In the rows, zero is written as 128.
The rows of Y fall into 4 groups, which share some directions, and each row is roughly a mix of its group's hidden directions.
Y (152 x 10):
[[ 91 121 139 143 101 109 139 119  92 169]
 [117 106 164 171 105 114 156 116 154 128]
 [129 121 109 102 121 128 161 145 173 167]
 [157 138 139 155 113 134  96 137 179 143]
 [167 148 118 103 159 159 145 101 143 142]
 [103  97 153 132 117 106 178 120 104 127]
 [146 133  94 122 142  90 147  94 158 150]
 [150 137 154 102 105 109 132 140 105  77]
 [ 97 143 139 123 105 145 107 153 167 164]
 [135 121 131  69 123 114 141 143  85 126]
 [147  98 126 178 149  99 149 112 113 135]
 [157 118  95 103 144  97 170 114 140 139]
 [ 94 143 146 108 114 159 117 137  84 103]
 [109 123 173 155 114 140 106  99 125 163]
 [139 101  97 104 110 103 173 120 105 139]
 [167 101 110 110 129 106 110 128  86 104]
 [103 135 131 159 128 140  94 157  90 101]
 [119 150 106 134 169 140  98 121  89 102]
 [140 146 127 111 149 102 121 146  67 139]
 [166 149  99 123 124 158  85 132 145 141]
 [119 138 129 108 126 123 144  72  97 160]
 [158 108 135 170 129 108 118  82 116 114]
 [110 137 166 101 140 136 153 131  85 101]
 [141 143 111 108 146 140  94 109  74 130]
 [164 112 127 144 105 131 132 113 166 172]
 [115 128 145 188 145 132  95 112 137 110]
 [ 67 133 114 142 166 142 136 118 118 121]
 [152 164 143 124 135 127 104 183 138 141]
 [152 157 156 117  83  99 115 122 144 110]
 [101 140 101  82 108 144 127 108 139 163]
 [166 140  91 130 139 157 100 146 158 122]
 [142 111  91 116 134 134 156 145 171 161]
 [121  86 107 150 122 131 171 142 161 120]
 [179 136 146 133 128 109  86 128 157 132]
 [109 121 141  63 123 128 139 160 129 133]
 [ 82 134 155 138 166 114 121 139 117  95]
 [148  98 125 147 113 110 181 127 160 133]
 [136 127 118  84 119 135 167 156 159 150]
 [110 129 118 144 121 122 142 112  60 117]
 [ 85 138 170 118 106 138 121 165 126 116]
 [134 120  91 112 162 142 122 120 180 120]
 [137 114 164 127 102 170 158 126 160 135]
 [121 170 152 122 121 148  76 149 130 123]
 [110  97 151 150  94 119 138  96 165 125]
 [144  90 122 147 121 110 170  95 134 103]
 [127 105 113 153 147 109  84  93 156 128]
 [145 110  98 126 141 128 164  97 169 149]
 [138 123 132 116 133 140 111 182 177 130]
 [160 141  95 144 147 106 125 143 176 122]
 [106 132 112  91 146 157 133 164 153 157]
 [116 122 137 188 143 142 131 135  99  99]
 [151 130 101  99 103 102 161 115 138 163]
 [127 150 158 103  96 133 119 154 173 144]
 [132 145 154 108 141 154  98 164 167 139]
 [140 144 153 121 126 130  89 106  76 114]
 [136 138 123 155 122 146 117 115  66 104]
 [123 157 145 125 132 122 116 171  83 101]
 [ 66 107 163 143 125 134 131 118 134 139]
 [ 98 109 120 142 139 134 137 125  78  86]
 [153 123 112 138 133 109  92 101 102  84]
 [137 103 142 173  89 143 105 125 127 100]
 [181 124  83 131 126 142 122 146 104 134]
 [133 150  96 110 177 118 100 149 148 120]
 [131 132 123 182 156 111 123 101  99 108]
 [115 133 115  69 123 123 150 164 146 125]
 [ 94 125  94  93 168 136 134 120 119 153]
 [107 147 103  98 155 149 100 137 102 159]
 [126 116 124 143 110 113 154 126  62 119]
 [ 79 140 161 138 109 130  91 145 125 114]
 [133 114 134 186 149 131 131  96 113 103]
 [154 139  97  99 160  91 144 110 108 125]
 [146 122 148 106 140 112 162 122 172 164]
 [153 141 173 161 127 132 100 130 111  96]
 [148 133 167 140  87 105 153 127 161 138]
 [121  79 111 162 142 136 161 130 142 104]
 [126 116 157 149  84 131 151 137 172 128]
 [116 108 148 194 145 129 123 114 143 132]
 [155  97 135 145 110 125 148 117  94  84]
 [156 122  79 146 165 131 120 151 146 139]
 [127 140 157 173 137 102 117 100 109  98]
 [123  86 127 138 160 112 175 113 111 119]
 [133  94 107 145 124 108 154  83 159 125]
 [126 160 112 103 131 149  96 144 177 129]
 [155 142  96 164 137 152 105 136  94 108]
 [124 109 171 139  90 130 140 132 145 171]
 [141 103 128 180 131 122 154 126  99  96]
 [110 139 131  81 106 132 169 151 153 126]
 [160 124 111 111 116 105 146  92 149 169]
 [103 108 101 155 124 130 182 146 112 125]
 [141 106 121 122 105  96 172  85 124 132]
 [123 134 154 113 105 125 124 167 174 158]
 [157 115  86 151 159 121 127  99 101 141]
 [119 114 158  97 104 116 148 148 175 140]
 [149 131 126 104 120 153  99 172 166 137]
 [140 135  89 117 161  99 128 135  84 111]
 [134 108 134 166 122 130 191 137 135 124]
 [148 147  91 130 170 154 112 131  97 113]
 [103 151 144  80 124 118 149 128  87 117]
 [114 118 123 117 135 116  98 104 176 168]
 [182 122  89 125 113 113 145 102 137 125]
 [132 119 105 130 171 138 129 135  80  95]
 [144 132 132 129 108 161 100 159 177 138]
 [136 131 102 163  95 124 105 136  92  95]
 [116 146 150 105 102 136 174 147 136 163]
 [143 150 125 130 131 134  92 162  81 103]
 [143 123 119 115 153  87 133  84  95 144]
 [168 113  86 140 110 135 130  97 150 108]
 [128  97 112 142 120 109 167 107  82 138]
 [ 80 150 112  97 122 163 136 146 118 111]
 [120 140 130 105 157 142 133 181 151 157]
 [106 155 127  76 128 143 115 159 116 104]
 [ 97 130 159  94 108 104 157 147 151 141]
 [120  97 137 126 116 113 171  80 133 111]
 [125 130  91 123 122 126 121 106  68 107]
 [142 119  99 125 150 144 171 117  90 101]
 [ 95 140 157 150 110 122 121 112  82 154]
 [126 114 128 162 127  98  99  84  99 117]
 [122 111 145 141  96 112 141 182 153 143]
 [150 123 128 127 128 131 144 148 197 119]
 [142 150 171 113  98 109 129 113 165 148]
 [120 132 145 168 132 153 107 168 125  92]
 [ 82 122 169 149  99 125 103 132 122 114]
 [130 138 119  75 117 129 131 159 171 136]
 [152  90 107 144 133 109 164  98 156 129]
 [142  88 114 149 117 113 177 124 154 120]
 [ 99 141 146 137 148 111  98  98  83 116]
 [110 165 159 133 142 159  94 135  98 121]
 [110 117 178 146 103 165 102 131 124 130]
 [104 166 132 116 140 137  88 163 106 110]
 [ 86 158 163 121 102 139  97 144 127 134]
 [154 145 123  97 125  71 124 106 141 140]
 [112 143 125 114 150 133  70  98 147 143]
 [132 134 101  98 174 121 167 121 110 143]
 [137 146 132 146 129 134  78 142  82 110]
 [121 103 131  95 102 131 170 169 135 132]
 [174 131  94 108 162 124 137 118 101 114]
 [101 140 167 133 127 116  99 120  80 114]
 [134 137 110 105 124 135 138 153  70  99]
 [100 123 155 141 113 130 141 143 189 128]
 [167 113 111 104 123 113 175 116 155 125]
 [ 88 154 153 116 124 151 107 165 118 105]
 [150 134  89 105 125 110 136 155 143  83]
 [148 131  87  96 166 132 127 111 100 147]
 [169 129  89 113 156 103 144 100 120 124]
 [132 125 119 123 144  78 127  83 101 108]
 [142 167 118  91 114 130 162  95 144 114]
 [ 92 148 141 134 143 147  75 145 143 142]
 [133 117 136 174 126 134 152 165 156  98]
 [ 91 132 137 143 137 142 118 189 114 121]
 [110 156 150 151 137 140  71 130 126 108]
 [137 150 102 124 158 115 101 143  78 115]
 [108 161 150 128 128 109  70 124 111 133]]

Each list below has two rows that fit no group; the rest each fit one group, if only roughly. Name those rows in the order they come.
  * j83: [178 126 124 137 131 120 145 115 126  74]
  * j386: [134 136 131 165 129 125  98  97  77 132]
  * j563: [145 161 144  90 107 115 109 162 156 135]
  * j531: [156 127 105  77 145 138 153 113 155 136]
  * j573: [134 143 179 119  86 134 109 134 154 141]
  * j980: [138 140 128  77 151  94 121 107  97 124]
  * j837: [153 141  79 116 149 152 104 161 129 133]
  * j707: [ 85 140 153 120 108 157  86 138 119 142]
  * j708: [150 131  93  93 165 131 152 141  96 123]
  * j125: [141  97  90 140 134 118 151 122  87  97]

j386; j707
  * j790: [127 162 107  81 136 132 112 137 110 165]
  * j261: [120 165 154 110 106 115  81 151 116 121]
  * j574: [142 118 125 100 112  97 181 122 144 153]
  * j435: [176 123  85 135 147 147 125 130 107 105]
  * j819: [ 99 104 149 157 102 129 170 124 157 131]
  * j88: [133 161 109  92 145 112  84 145 107 123]
  * j148: [120  92 132 175 174 125 121 134 141 135]
  * j39: [127 120 160 115 119  83 159 135 100  99]
  * j269: [154 128  94 121 172 122 119 114 104  92]
  * j542: [170 122  96 128 145 115 130  97  99  97]
  * j522: [105 147  98  90 172 122 122 137 103 117]

j88; j269
  * j810: [125  98 108 157 142 106 177 133 154 136]
  * j223: [125 109 111 181 145 117 112 103 113  95]
  * j520: [165 145 105 108 146 118 104 133  84 106]
  * j198: [144 155 122 131 110 118  64 121 146 118]
  * j642: [133 120 153 125  84 139 172 152 145 150]
  * j752: [ 98 118 136 174 155 102 112 113 124  97]
  * j982: [128 160 160  82 121 153 134 151 113 146]
  * j802: [162 119 140 148 143 103 126  90  89 109]
  * j666: [157 158 107 106 159 130 114 140  88 108]
  * j684: [127 107 129 116 121  89 178 117 160 145]
  * j282: [119 113 155 142  94  92 124 123 150 171]

j642; j752
  * j949: [ 96 133 159 124  97 153 124 153 169 118]
  * j250: [154 112  97 139 143 121 150 114  92  86]
  * j753: [124 131 142 102  91 113 161 136 152 171]
  * j315: [ 86 146 137  73 127 140 115 142 114 141]
  * j630: [114 102 160 132  89 146 154 137 158 153]
  * j691: [129  98 103 112 148 127 175 135 156 156]
  * j868: [115 134 149 132  91 162 149 145 167 151]
  * j534: [103 141 142 166 153 142  91  93 114 128]
  * j770: [114 123 118  92 116 119 113 122  70 151]
  * j264: [130 115  87 123 120 118 176 158 111 107]
  * j15: [139 110  99 124 154  92 167 134 157 149]

j315; j868
  * j270: [145 171 134 131 115 138  83 136 109  95]
  * j773: [163 137  94 119 114 131 149 175 140 104]
  * j127: [164 111 146 124 100 106 172 118 101 134]
  * j647: [149 107  79  88 113 129 153 119 114 133]
  * j957: [127 154 131 113 154 132 109 160  78 107]
  * j38: [119 140 146 170 111 128  79 126 106 106]
  * j42: [ 99 118 122 101 153 149 126 136  73 121]
  * j349: [131 124 167 176  97 131 122 130 158 113]
  * j489: [159 128 107 120 138  94 126 129  77 102]
  * j759: [113 105  91 108 132 122 173 149 109 152]
  * j987: [112 124 135 180 121 146 106  93 118 100]

j647; j987
  * j378: [114  99  93 122 161 131 151 111 109 166]
  * j95: [109 134 168 123 115 111 122 103 147 178]
  * j150: [131 135 148 122  95 153 124 184 147 145]
  * j418: [166 107  96 127 135 112 163 125 132 168]
  * j173: [151  97 108 145 120 152 159 118 153  89]
  * j999: [131 115 134 133  89 137 132 145 189 113]
  * j783: [153 124 131 124  98 161 142 147 178 112]
  * j734: [146 113  81 126 132 135 157 168 156 129]
  * j235: [129 116  99 132 141 180 106 149 108 100]
  * j602: [ 94 112 175 105 139 102 146 144 117 107]
  * j827: [110 168 121 119 152 122  75 130 112 112]
  * j52: [ 93 135 181 112 128 107 132 105 107 144]
  * j884: [109 128 137 144 122 143 114 168 175 160]
  * j634: [114 102 153 180 133 135 130  91 136 109]

j235; j634
  * j131: [177 144  97 105 146  96 121 116 129 143]
  * j333: [109 156 166 137 100 131 111 171 112 117]
  * j419: [126 157 121 100 160  94 109 100 160 133]
  * j927: [133 159 117 155 147 132  99 152 116  81]
  * j735: [172 139 107 167 145 117 100 108 141 143]
  * j976: [125 139 169 166  98 113 110 139  99 109]
  * j460: [131 101 133 166  93 144 157 107 151 150]
  * j541: [160 117  92  95 147 101 145  99 140 139]
  * j989: [111 146 125  90 143 164  88 157 134 131]
  * j80: [120 109 147 163  89 143 157 105 152 146]
  * j498: [ 85 121 149 137 120 146 137 124 174 159]
  * j818: [114 113 131  91 138 119 190 138 136 133]
  * j231: [ 99 136 138  72 113 148 131 147 122 157]

j541; j231
  * j509: [103 134 156 177 124 135 106 145  93 118]
  * j473: [144 157  81 110 113 114  85 135 122 127]
  * j730: [162 129  81 108 126 108 155 120  96 124]
  * j786: [138 133 104  87 136 115 169 164 139 145]
  * j64: [142 142 125 117 111 152  70 151 153 123]
  * j380: [176 116  75 146 131 127 122 120 131 112]
  * j82: [130 152 132 147 110 129  61 128 138 115]
  * j440: [120 126 131 127 119 158 122 190 159 117]
  * j784: [115 134 133 170 134 128  74 134 143 100]
  * j32: [129 105 139 161 123  85 167  99 122 130]

j473; j64
  * j104: [111  82 134 146 118 140 178 107 136 120]
  * j979: [123 139 132 117 140 114 124 144  68  90]
  * j433: [101 144 116 129 146 141  67 139 109 115]
  * j468: [112 108 111 119 115 141 145 137 179 169]
  * j711: [161 119 147 173  88 138 129 124 156 126]
  * j204: [169 149 109 141 114 129 102 114 114  83]
  * j889: [ 78 143 147 146 153 130 144 164 146 119]
  * j403: [133 126 137  88 119 123 180 140 165 134]
  * j191: [149 129 142 160  91 124 142 125  90  91]
  * j363: [ 96 121 132 156 161 105  98 123  97 102]
  * j991: [151 124 118  89 108 119 182 126 142 142]
  * j89: [139 124 143 155 114 171 115 110 167 157]
  * j591: [ 91 106 161 117 116 136 179 135 117 125]
  * j385: [112 110 132 105 122 114 186 144 152 150]
  * j477: [124  91 111 177 114 146 124 107 140 100]

j889; j363
